500 stands for zero in the data rows.
Some points, one per row:
550,501,434,580,548,524,425,472,561,490,411,551,515,517,546,605,457,382,366,638,393,419,502,546
621,593,736,641,989,747,593,802,570,469,487,299,880,396,781,469,219,499,346,531,759,364,466,597
370,610,754,450,692,516,570,577,600,271,468,348,747,402,561,499,255,573,555,355,807,591,454,451
380,658,407,452,582,485,460,284,462,463,307,574,354,536,434,703,520,345,397,574,307,421,662,504
469,513,611,614,720,563,516,761,549,339,479,255,656,389,663,458,188,645,568,556,730,572,339,471
615,596,656,621,913,561,532,708,623,429,471,403,832,294,765,484,238,510,420,496,702,378,393,554
243,399,610,479,259,462,458,368,412,411,495,523,366,537,485,443,536,599,506,411,502,539,418,419
720,478,240,329,288,548,589,438,543,825,613,515,364,656,262,467,705,569,654,604,399,548,597,450
368,615,625,518,527,436,504,439,439,423,475,585,435,469,526,564,547,449,351,449,546,556,556,558
282,360,488,336,70,616,425,487,249,543,501,426,356,750,333,475,678,657,555,239,636,784,646,474
462,425,299,264,110,492,421,358,322,727,561,587,218,819,176,508,888,454,503,521,408,536,593,534
385,574,540,518,524,484,475,441,567,524,461,505,554,468,492,497,477,427,496,495,484,491,573,390
302,516,394,389,384,365,301,396,313,527,480,597,222,710,416,688,724,347,326,408,275,540,521,485
376,374,392,357,82,492,430,362,315,587,507,503,263,586,286,509,813,672,749,447,317,699,513,543
473,589,662,525,762,660,503,774,442,388,538,352,837,557,638,530,428,506,415,288,764,504,426,437
604,350,551,678,641,434,577,508,647,414,426,468,719,233,707,430,275,644,709,510,536,488,320,481
280,434,382,373,173,336,469,69,339,595,343,591,200,527,211,551,689,455,539,382,295,638,731,443
556,667,479,577,829,512,487,583,600,382,435,523,710,256,754,532,353,524,498,487,432,485,512,433
621,508,595,668,810,477,524,545,758,365,458,535,741,266,908,491,285,523,547,667,622,438,270,596
358,432,397,425,89,480,378,460,230,696,554,482,240,719,182,419,819,477,496,321,312,613,651,521
335,456,278,281,0,547,388,243,314,652,464,661,112,826,220,636,990,275,296,608,238,538,770,535
93,390,217,210,0,261,425,34,128,657,473,700,0,911,0,565,999,421,436,423,89,675,742,519
430,594,376,354,422,394,589,472,389,521,572,505,301,585,424,479,578,392,517,411,460,404,640,477
510,429,269,411,85,413,472,386,375,614,652,575,157,649,263,572,807,431,448,507,263,520,420,522
689,338,541,637,542,410,583,496,660,453,396,436,506,276,516,379,437,568,657,721,348,403,451,605
495,707,423,369,560,562,507,507,503,563,525,499,492,648,368,576,551,460,437,419,556,452,698,503
346,512,496,362,256,473,575,509,382,447,543,446,388,634,312,553,571,532,533,434,629,552,607,483
471,526,424,478,399,585,448,387,525,473,418,561,403,532,514,514,562,426,525,544,495,617,584,614
12 more points follow, each with its number after it:
602,550,506,423,462,604,599,523,584,527,635,392,487,593,458,400,522,503,560,571,632,557,459,466 0
546,606,540,646,828,587,556,654,620,408,401,427,866,314,758,431,222,490,545,409,675,443,475,375 1
681,618,568,465,532,600,688,617,645,501,583,359,700,411,493,452,358,589,610,493,715,565,504,517 2
312,572,420,468,480,456,433,315,419,591,359,633,324,492,469,618,560,300,385,508,278,417,555,480 3
133,526,448,346,215,543,413,460,255,584,450,531,318,806,256,568,738,407,359,219,437,569,695,494 4
385,509,349,290,0,606,386,337,330,689,582,538,115,814,122,557,783,461,432,606,326,622,727,565 5
662,517,500,617,802,521,547,532,684,504,449,562,675,306,774,445,415,375,450,584,483,360,431,458 6
589,601,518,589,848,498,588,624,605,502,449,541,673,391,618,481,422,431,431,478,503,333,508,506 7
687,556,407,460,613,551,603,686,539,578,574,444,473,519,527,437,525,494,525,624,476,300,571,585 8
999,473,438,555,943,564,582,886,681,693,670,337,821,362,668,353,302,664,765,665,682,456,353,529 9
526,403,376,489,363,455,483,358,523,537,466,547,270,453,492,484,710,458,598,506,440,603,544,551 10
739,545,649,551,888,558,591,844,637,382,683,256,812,410,724,474,242,650,615,511,852,503,254,492 11
Which of these numbered points is nearest to each point below, ignoring the direction in which the first points spread most? Its number follows each.
857,456,506,533,826,551,525,807,574,672,603,305,783,518,518,410,446,644,664,493,647,435,383,540 > 9
689,388,459,602,519,534,532,518,632,493,449,492,568,364,598,436,591,522,646,426,561,613,478,576 > 10
345,588,603,360,496,538,477,562,354,448,499,565,490,644,451,565,526,509,388,352,602,530,577,501 > 4
685,536,459,578,758,528,572,628,518,472,578,516,738,391,626,499,458,367,379,444,545,331,406,483 > 7
205,595,410,470,353,452,404,151,390,495,323,650,216,627,323,701,631,347,330,515,248,507,692,503 > 3
478,586,572,558,660,514,494,402,557,413,355,496,630,433,560,483,322,640,629,345,547,578,630,469 > 1
308,547,421,530,452,485,325,216,348,517,353,646,338,607,431,768,520,453,285,546,295,507,684,490 > 3
611,396,579,484,460,640,498,701,548,541,667,303,595,624,464,405,476,732,608,450,727,570,441,546 > 11
607,564,423,432,355,556,555,485,435,605,632,483,403,691,357,407,452,575,484,575,564,472,513,502 > 0
474,525,547,469,735,468,393,656,402,454,519,524,593,571,557,621,480,471,381,487,511,486,415,511 > 7
688,437,477,547,623,518,538,503,679,435,456,513,548,398,653,389,514,602,682,499,571,608,465,553 > 10
317,487,592,554,421,492,487,418,537,323,497,539,572,373,554,497,464,515,524,422,625,587,447,415 > 1
539,654,445,418,526,629,525,377,570,616,451,506,590,495,426,499,455,476,565,508,486,580,689,536 > 1
866,571,522,714,999,578,637,666,707,426,474,571,964,73,894,495,174,494,545,554,581,354,316,305 > 6
502,603,824,571,969,634,574,815,628,246,435,328,883,424,815,439,192,566,498,358,879,507,335,485 > 4
381,594,616,419,669,551,491,641,455,444,581,464,629,650,502,530,434,524,468,322,746,516,547,389 > 4
585,552,577,483,540,548,694,555,589,528,536,372,665,491,453,410,380,656,658,461,698,542,539,558 > 2
632,560,591,486,558,667,612,649,587,465,583,354,747,430,481,403,356,667,623,452,772,585,529,391 > 2
634,283,609,779,648,396,444,645,596,427,467,460,614,343,756,444,246,553,607,472,466,479,314,508 > 10
655,507,408,478,585,443,424,661,483,606,669,440,518,618,436,403,602,588,635,435,521,467,480,480 > 11
251,582,159,289,0,311,367,0,270,682,320,877,0,623,61,693,963,242,353,435,0,568,851,410 > 3
578,441,497,585,561,420,460,465,601,359,463,507,594,342,711,529,404,481,559,667,493,462,284,595 > 10
335,551,502,293,79,577,405,361,419,591,556,507,246,793,253,579,754,523,430,487,444,610,651,565 > 5
610,608,552,454,589,532,582,492,490,564,629,475,588,632,430,470,521,537,503,422,768,521,435,474 > 0
620,449,528,501,577,499,578,631,581,408,520,215,616,291,515,436,236,798,899,383,611,633,538,540 > 2
632,540,517,563,641,501,696,545,658,495,571,424,657,370,578,374,372,567,616,548,634,443,442,490 > 0
